In the rows, 128 means zero.
One turn moves every row onto another: examples first, then more rows asked
q_771: [128 144 123 113 105 128 134 191 115 135  99 148 117 117 136 118 152 123
 124 106 131]
q_515: [108 170 127 143 112 148 134 156 130 141  96 149 139 120 149 132 147 129
 125  97 150]
q_17: [120 151 124 122 124 136 132 170 114 134 109 143 117 103 146  99 142 120
 135 123 129]
q_430: [113 154 126 112 108 134 153 179 110 122 109 126 121 104 143 111 144 141
 143 130 134]
q_585: [150 116 143 119  79 164 137 145 114 155 111 117 118 133 144 136 141 129
 138 145 113]
q_117: [149 120 117 136  93 157 145 135 112 159 124 114 141 136 150 142 132 130
 138 144 117]
q_479: [158 124 124 139  98 163 141 135 117 164  93 119 120 145 160 144 139 119
 121 131 121]
q_291: [111 184 132 125  95 129 151 167 124 134 108 132 129 133 150 136 137 133
 123 107 142]
q_935: [110 162 133 124 101 132 139 166 128 124  90 145 133 128 136 137 158 157
 132 123 152]
q_245: [128 163 111 118 110 124 148 164 121 120  94 139 119 131 136 139 159 131
 114 105 132]
q_198: [123 161 147 125 110 125 130 159 111 129 106 150 140 124 142 119 134 115
 109 118 152]
q_276: [144 133 141 134  88 154 146 117 118 156 110 120 128 141 158 143 119 126
 121 131 121]
q_949: [133 155 105 118 111 130 148 185 121 128  89 137 122 118 138 124 159 131
 129 109 122]
q_661: [154 133 132 127  78 166 146 148 127 166 101 114 128 141 150 143 146 132
 142 138 107]
q_266: [147 119 124 138  95 159 136 136 107 163 127 115 133 130 151 136 125 128
 131 142 116]
q_59: [115 171 123 126 110 125 150 153 139 124 108 146 141 145 142 135 154 121
 131 114 141]
q_657: [114 159 124 124 113 137 138 163 118 123  88 138 123 110 138 123 159 161
 136 128 145]
q_28: [143 125 133 128 101 160 152 144 122 156  93 102 131 142 145 136 149 128
 148 152 115]
q_776: [154 114 133 135  97 160 138 133 110 155  99 120 117 144 156 141 138 116
 119 137 128]
q_107: [148 130 146 125  84 165 131 128 107 154 110 114 109 134 149 141 137 129
 119 135 118]
q_594: [147 130 121 141  90 155 143 132 115 163 126 116 141 144 152 149 130 127
 130 136 118]
q_615: [108 170 140 121 105 133 139 171 106 133 115 130 112 111 150 117 130 131
 119 112 140]
q_367: [149 116 131 129  92 159 154 139 122 160 107 117 131 125 155 127 124 130
 147 142 111]
q_699: [159 116 127 136  93 162 142 145 122 166  95 119 128 145 158 141 141 116
 132 136 121]
q_632: [107 154 129 137 122 150 128 154 112 130 102 145 124 102 144 115 144 130
 124 109 152]
q_818: [114 167 118 118 100 131 166 172 129 122 103 125 137 126 142 132 151 141
 146 124 136]
q_221: [129 175 125 130 115 125 150 145 124 121  95 141 150 134 142 133 149 124
 114 120 145]
q_378: [122 150 128 114 101 123 134 173 113 125 103 149 116 131 136 132 153 123
 109 102 140]
q_743: [113 169 138 129  99 135 129 175 126 142  91 148 129 123 143 130 146 150
 128 111 149]
q_576: [140 120 146 128 104 161 132 146 104 164 101 105 114 127 149 123 135 122
 136 149 118]
q_385: [107 139 124 127 119 150 139 162 119 121  99 145 136 104 137 116 157 135
 145 124 151]
q_141: [141 145 141 137  93 156 147 134 127 162  96 109 132 161 150 153 143 122
 132 136 123]
q_148: [153 146 135 133  84 165 142 131 120 163 103 112 119 141 153 149 138 129
 123 128 111]
q_983: [152 133 125 136  91 158 160 124 127 158 102 115 136 139 157 143 126 131
 139 135 111]
q_455: [146 129 127 141  93 156 135 133 108 167 129 117 133 137 155 143 122 124
 125 134 119]
q_763: [113 168 138 128 111 128 126 162 122 141 114 152 123 126 148 119 134 112
 119 103 141]
q_354: [136 166 110 127 123 133 154 166 125 126  87 135 151 112 143 115 153 130
 137 132 130]
q_694: [114 166 131 130 110 139 127 172 116 140  89 141 119 107 144 118 146 154
 129 117 142]
q_887: [155 106 135 131  91 161 138 143 115 160  99 121 124 143 154 138 140 116
 130 140 127]
q_516: [109 155 120 133 108 148 147 165 137 129  95 146 152 123 141 132 159 133
 147 113 151]
q_901: [120 153 108 119 124 133 154 159 131 117  99 138 134 119 139 116 161 128
 149 131 129]
q_997: [144 116 147 129  88 156 141 133 110 160 116 122 123 128 155 129 115 123
 131 138 120]
q_593: [136 139 155 137  95 158 128 137 110 172 104 111 115 146 154 136 128 116
 119 131 126]
q_709: [130 148 133 122 115 132 134 180 111 136 100 145 143 103 140 100 139 122
 131 130 137]

q_385 moves to q_516
q_661 moves to q_148
q_276 moves to q_997
Where do these go?
q_291 moves to q_615
q_266 moves to q_117
q_699 moves to q_479
q_657 moves to q_935
q_17 moves to q_901
q_28 moves to q_141
q_245 moves to q_378
q_354 moves to q_221

One turn moves every row onto another: examples first, then more rows asked
q_176: [131  99  99 146 145 134 123 115 143 139 115 138 128 145 111 140 120 126
 109 107 143 134 115 121 150 106 124 139 147 143 128 133 131]
q_254: [136 136  98 132 123 125 146 104 112 145 151 139 121 121 114 127 141 125
 129 145 134 127 126 113 139 109 149 115 120 140 136 102 129]
q_449: [160 110 125 141 131 127 124 121  97 147 134 123 144 116 122 105 147 141
 123 122 119 148 123 114 134 132 127 113 133 120 123  85 129]
q_558: [121  84  93 117 135 104 138 111 124 114 126 129 139 128 129 129 113 147
 122 113 122 127 106 126 126 117 158 134 126 137 135 141 136]
q_753: [110 125 113 128 136 135 117 133  94 110 133 122 132 128 115 151 117 141
 136 136 132 141 114 130  86 122 110 102 155 131 128 122 114]
q_979: [124 136 124 128 151 137  98 137 133 133 135 112 143 113 136 113 120 153
 123 141 135 128 122 115 121 112 140 105 138 173 145 137 125]
q_363: [140 104 127 119 133 124 115 136 107 115 130 132 128 126 107 159 133 130
 129 137 136 142 123 143 107 145 118 115 151 129 161 107 107]
q_90: [122 146 123 128 144 139 114 124 139 126 128 108 139 103 140 124 110 153
 126 152 133 125 129 118 124 130 143 104 141 160 154 138 125]
q_553: [136 108 130 137 132 149 140 119 118 147 109 132 126 119 129 138 149 128
 127 106 109 163 110 107 114 142 118 130 142 130 144 111 118]
q_231: [125 104 126 113 137 136 128 128 105 119 139 120 133 124 119 157 134 141
 136 151 134 138 132 136 108 138 124 116 146 120 166 101 118]
q_113: [118 136 134 145 117 148 132 110 118 134 122 131 120 124 129 116 121 133
 121 122 112 161 114 127 123 128 106 113 174 127 112 130 136]
q_442: [128  88 107 131 154 126 132 130 132 135 110 130 124 121 116 137 131 133
 121 100 128 158 117 111 139 120 107 150 138 144 131 125 117]
q_973: [134 127 106 128 115 130 121 109 126 119 121 129 127 126 134  93 132 132
 144 142 149 154 110 117 150 107 134  95 136 149 135 121 139]
q_832: [154 113 119 147 127 130 121 112 100 148 139 128 146 106 130 112 139 143
 124 133 123 141 123 112 120 131 140 114 125 122 133  79 125]
q_317: [139 125 132 123 155 129 134 131 126 126 150 133 128 111 124 120 130 133
 113 123 134 119 139 125 131 126 147 100 136 175 161 133 122]
q_387: [119 143 134 141 114 152 134 110 120 141 133 138 122 106 140 122 123 128
 118 130 113 153 126 135 114 136 113 122 166 125 119 122 134]
q_465: [123 102 131 137 147 132 120 114 121 120 122 129 114 131 116 106 116 155
 124 111 127 153 117 129 144 105 102 115 155 129 105 132 142]
q_500: [117 124  93 148 105 139 123 116 141 142 116 136 144 129 124 127 119 116
 118 133 140 154 109 120 145 127 127 130 163 157 134 130 133]
q_407: [141 104 117 106 147 105 117 108 122 121 122 114 131 129 131 120 123 158
 116 130 116 126 118 141 126 119 149 127 127 116 119 132 156]
q_575: [130 131 118 126 146 128 142 123 123 117 150 125 137 103 131 117 114 132
 118 138 137 117 152 129 131 138 146 107 143 164 162 126 124]
q_718: [152 107 136 125 138 128 117 138 104 117 156 138 138 116 116 118 128 128
 116 130 127 122 143 150 132 138 134 107 149 134 159 117 111]
q_565: [127  95 127 118 128 115 131 125 118 115 121 119 137 118 149 121 121 158
 125  96 128 122 115 142 123 141 132 121 137 120 114 143 149]
q_95: [112 121 104 148  96 141 124 116 140 144 125 143 143 109 136 130 121 122
 122 142 146 153 114 130 136 137 124 128 159 156 139 121 133]
q_283: [152 115  93 126 154 119 140 127 135 124 121 133 117 131 122 139 128 117
 118  94 137 136 121 108 145 113 126 130 127 131 125 128 116]
q_128: [146 128  95 125 134 125 153 113 116 142 141 135 125 129 113 120 150 113
 126 127 132 132 127 107 147 109 145 117 120 141 134 110 128]
q_809: [108 133 108 139 133 152 112 133 123 133 135 117 156 113 128 152 106 158
 125 144 125 124 112 111 112 134 137 106 145 144 137 136 122]
q_548: [155 109 117 138 145 123 107 115 132 112 111 124 124 135 132 105 116 145
 127 108 151 144 112 122 147 106 121  97 141 125 117 120 137]
q_656: [153 111 119 130 147 109 115 134 117 122 128 119 127 116 123 106 121 148
 120 110 129 153 126 122 146 122 105 123 142 118  99 111 128]
q_811: [120 126 108 129 105 137 127 106 124 120 130 139 121 114 137 103 130 134
 152 151 151 149 110 123 141 110 135 101 131 146 145 119 133]
q_329: [118  94 119 128 124  83 130 110 127 116 120 104 127 121 137 120 109 157
 120 124 138 134 115 138 123 116 139 123 154 136 120 129 140]
q_299: [106 119 119 136 137 143 132 126 102 122 141 116 141 121 121 163 117 152
 132 145 130 133 122 124  92 129 121 100 156 126 133 113 125]
q_127: [136 120 132 133 133 156 140 112 119 145 119 140 125 106 140 137 143 134
 129 114 109 158 114 109 104 147 128 125 131 130 149 106 122]
q_535: [119 104 117 113 121 105 132 126 137 131 119 111 122 131 139 143 124 144
 120 114 125 120 114 139 132 127 137 153 146 124 131 150 131]
q_77: [132  90 108 121 151 107 139 114 128 134 110 109 143 120 140 139 131 134
 108 106 133 119 125 139 107 127 141 138 132 134 126 128 147]
q_939: [108 139 101 132 136 139 104 142 118 133 139 125 147 126 117 154 111 154
 122 138 130 133 108 112 110 125 127 114 144 162 124 135 125]
q_690: [139 106 124 118 133 131 128 132 104 112 158 133 144 112 122 123 124 139
 128 144 132 127 148 141 135 151 138 115 141 134 166 108 123]

q_718 moves to q_317
q_407 moves to q_558
q_575 moves to q_90
Where do these go?
q_176 moves to q_465
q_811 moves to q_95
q_128 moves to q_973

One turn moves every row onto another: examples first, then more rows asked
q_790: [119 135 136 131 116 130 140 124 118 144 136 107 115  95 147 114 121 113
 116 119 148 139 126 144 141 147 111 109 131 110 141 119 138 134 140 132
 131 129]
q_118: [129 138 117 134 131 141 132 123 113 128 144 100 107 113 157 101 127 100
 110 132 131 124 116 161 122 141 122 109 147 116 132 133 152 128 128 132
 132 118]
q_161: [148 136 105  96 108 143 124 103 139 116 129 150 109 137 153 150 131 130
 113 140 133 114 134 136 132 109 119 140 140 111 112 132 125 113 107 145
 162 120]
q_82: [125 142 121 125 127 140 141 120 119 135 145 109 107 115 161 102 131 113
 114 134 137 129 113 153 134 147 122 112 139 120 131 131 150 138 128 131
 116 123]
q_843: [145 129 113 103 131 146 113 131 130 114  93 141 135 129  97 142 128 115
 116 132 135 129 140 120 133 128 115 143 162 125 143 131 126 137 146 141
 175 109]
q_873: [142 132 105  98 108 139 128 116 136 118 129 149 104 135 149 141 137 136
 109 137 134 111 133 133 135 103 113 129 132 116 106 118 121 112 107 146
 164 121]
q_953: [123 131 133 137 115 130 133 125 111 140 142 100 113  92 145 120 119 106
 112 117 141 134 127 155 126 136 111 106 140 103 139 127 141 122 134 131
 141 122]
q_297: [142 130 107 101 133 140 107 129 129 110 110 131 115 152 122 140 151 132
 113 142 125 117 131 122 137 115 115 128 163 132 113 124 151 134 105 142
 167 123]
q_347: [146 129 107  92 115 139 127 125 129 118 117 161 120 113 121 133 122 127
 111 133 153 126 132 128 132 115 117 142 130 107 132 128  94 120 145 138
 167 107]
q_397: [154 133  95 102 120 159 119 111 132 111 103 137 118 150 149 129 120 129
 114 147 133 106 142 132 124 120 108 131 149 121 106 121 135 133 125 137
 172 111]
q_596: [142 127 114  99 132 138 111 140 125 113  99 148 129 131  91 134 144 123
 110 134 141 126 133 122 134 129 120 140 164 131 143 126 129 136 146 138
 169 108]
q_580: [104 122 106 128 112 122 121 100 100 143 147 105 114 115 152 132 117 131
 105 142 123 119 116 144 112 138 119 124 131  97 126 134 170 118 139 131
 135 125]
q_714: [100 118 105 126 111 123 130 114 106 152 137 112 121 100 131 128 104 117
 107 137 120 122 113 144 117 144 115 135 115 100 137 129 150 112 162 141
 144 124]
q_546: [128 129 124 117 133 142 128 138 116 135 143  98 112 113 125 113 133  94
 113 130 117 122  98 160 126 147 134 129 149 127 140 146 159 125 132 140
 130 123]
q_257: [112 138 140 127 128 126 138 124 113 145 138 102 117  97 150 116 131 112
 113 115 145 130 134 150 129 133 113 102 138 114 138 122 132 133 142 132
 137 128]
q_817: [111 114 110 115 122 142 129 126 113 153 120 106 133 120 117 115 106 120
 111 142 119 121 101 135 122 156 123 138 125 125 131 128 161 140 169 125
 127 122]
q_450: [122 122 141 121 118 131 130 140 114 148 141  98 118  92 112 132 124  99
 114 115 128 132 109 154 131 142 123 125 142 114 147 138 148 118 138 139
 138 127]
q_705: [129 126 113  92 114 131 114 114 129 122 115 155 128 121  99 165 137 126
 113 131 132 129 131 119 135 119 122 157 148 111 148 140 125 118 137 149
 165 116]
q_361: [150 130  95 107 122 145 118 123 130 114 108 138 115 150 144 129 124 142
 110 148 134 110 140 129 125 118 106 123 148 123  96 112 136 131 122 132
 172 114]
q_212: [142 128 112  95 107 137 131 125 132 121 119 166 118 113 117 135 130 127
 106 129 151 121 135 134 132 117 118 141 133 115 136 120  99 114 147 143
 166 106]
q_186: [147 128 108  95 137 142 100 126 127 107 110 128 118 148 123 143 143 132
 118 142 130 121 126 116 138 115 117 136 159 123 113 133 147 135 105 139
 168 129]
q_416: [121 143 126 118 137 138 136 121 116 135 144 105 110 118 163  98 139 107
 112 130 135 117 119 159 124 140 128 112 143 127 132 131 143 135 137 134
 127 126]
q_103: [113 128 149 111 126 126 137 141 115 156 136  96 122  97 117 132 133 109
 117 112 131 129 119 150 134 138 120 118 141 124 141 134 140 129 141 139
 136 134]
q_689: [ 99 123 112 127 111 123 126  97 109 147 143 111 122 118 153 133 119 138
 108 137 128 129 113 131 122 137 119 124 124 101 127 126 164 131 139 122
 121 129]
q_21: [122 132 135 102 136 138 135 139 119 147 143  98 115 117 130 115 142 104
 115 127 121 116 103 158 130 144 135 127 146 138 133 143 151 131 135 140
 125 132]
q_926: [113 115 113 120 121 144 118 106 109 141 128 100 129 133 142 116 119 130
 108 141 127 119 106 134 115 145 126 125 138 119 124 126 178 147 148 113
 120 121]
q_878: [142 115 121 101  94 134 114 109 130 122 118 151 122 124 133 150 129 142
 106 125 153 116 140 125 127 106 116 133 133 108 117 109 121 114 132 129
 172 117]
q_697: [110 109 108 118 121 142 124 126 103 148 123 100 130 113 111 118 106 110
 107 137 116 115 106 143 109 147 120 135 132 116 138 133 163 129 170 130
 141 113]
q_240: [150 128 112  97 128 152 108 121 133 112 107 127 123 151 122 152 138 126
 118 139 122 117 133 124 132 116 115 136 168 127 115 135 152 135 106 139
 166 119]
q_628: [144 123 121 100  96 144 116  99 128 120 114 147 125 124 138 154 126 135
 108 126 154 118 149 125 125 107 112 134 143 102 127 119 125 120 131 132
 171 112]
q_610: [125 130 128 109 130 149 137 133 122 141 141 101 114 118 128 113 137 105
 116 129 122 127  95 149 138 146 131 126 144 134 138 140 159 140 126 136
 114 128]
q_583: [126 120 111  93 116 127 113 122 129 120 116 161 128 123  95 154 144 130
 105 131 133 126 122 118 132 115 130 155 140 120 145 130 120 116 143 143
 162 113]
q_453: [109 114 117 113 129 138 118 110 105 147 129  96 133 133 137 123 122 131
 105 137 121 111 111 140 102 134 130 122 141 123 120 132 169 142 154 111
 127 119]
q_44: [150 126 115  94 135 139 106 138 121 112  98 143 131 128  95 136 134 126
 116 136 147 131 131 116 133 129 119 143 159 121 138 133 124 139 144 133
 171 111]
q_841: [129 121 110  83 121 131 108 120 124 118 117 156 125 121 100 151 141 127
 110 133 139 127 120 113 137 114 127 158 136 110 145 137 119 119 137 147
 165 121]
q_50: [134 134  85 100 144 137 117 134 129 111 106 148 120 149 106 132 139 128
 111 154 114 120 123 121 130 127 119 144 155 135 123 133 134 133 133 145
 162 110]
q_3: [154 130  95  97 127 151 116 124 123 113 106 136 115 145 142 125 120 140
 114 149 142 112 138 124 127 118 104 125 147 115  99 122 132 136 121 133
 172 114]
q_177: [ 98 126 117 121 123 114 122  99 106 150 146 108 123 122 155 136 125 142
 107 139 125 120 119 140 109 134 127 124 131 107 121 133 159 127 147 121
 127 129]
q_909: [114 114 109 120 122 141 115 112  98 140 132  95 125 128 133 122 119 124
 105 142 120 114 109 145 104 141 123 123 148 112 128 137 183 135 145 120
 133 115]
q_181: [139 137  88  94 139 145 120 128 132 115 104 144 122 146 110 140 131 120
 117 154 111 117 126 126 133 131 118 154 154 131 127 142 136 130 132 155
 167 114]
q_863: [147 118 122  90 100 138 108 110 123 121 116 146 121 123 134 148 128 142
 110 128 160 118 138 120 131 108 114 136 134 100 118 117 122 119 128 131
 174 122]
q_290: [144 131 101  93 117 143 121 113 135 113 129 146 107 134 150 140 132 133
 112 139 136 117 126 127 136 101 116 135 128 109 106 128 118 116 105 144
 164 125]
q_388: [ 93 126 111 122 125 111 130 114 112 158 136 113 126 107 137 132 110 127
 111 137 119 121 117 139 118 145 122 135 113 112 128 128 140 119 167 135
 139 134]
q_930: [118 122 145 116 118 137 135 138 121 151 132  99 123  97 114 127 127 105
 118 114 132 136 109 141 144 145 120 124 136 123 147 130 149 135 139 137
 129 134]
q_267: [143 136 106 102 111 139 129 113 136 117 115 163 121 114 127 140 122 119
 112 133 145 125 140 133 132 122 118 148 135 110 140 129  99 115 147 147
 169 108]
q_785: [103 114 113 113 131 135 127 125 111 156 120  99 137 119 120 118 108 117
 109 135 114 113 109 140 111 144 125 135 124 128 128 127 149 135 176 126
 139 125]
q_588: [136 135  84  90 147 144 117 133 124 111 107 145 119 143 109 128 135 126
 114 153 121 121 120 117 133 123 116 147 149 125 126 141 128 137 130 149
 163 112]
q_156: [ 97 122 109 121 113 122 137 114 114 159 135 116 125 104 127 132 105 129
 111 138 120 131 109 132 129 148 116 137 111 108 134 128 147 125 159 134
 128 129]

q_714 moves to q_118
q_863 moves to q_186
Where do these go?
q_689 moves to q_610
q_212 moves to q_361
q_181 moves to q_267
q_785 moves to q_257

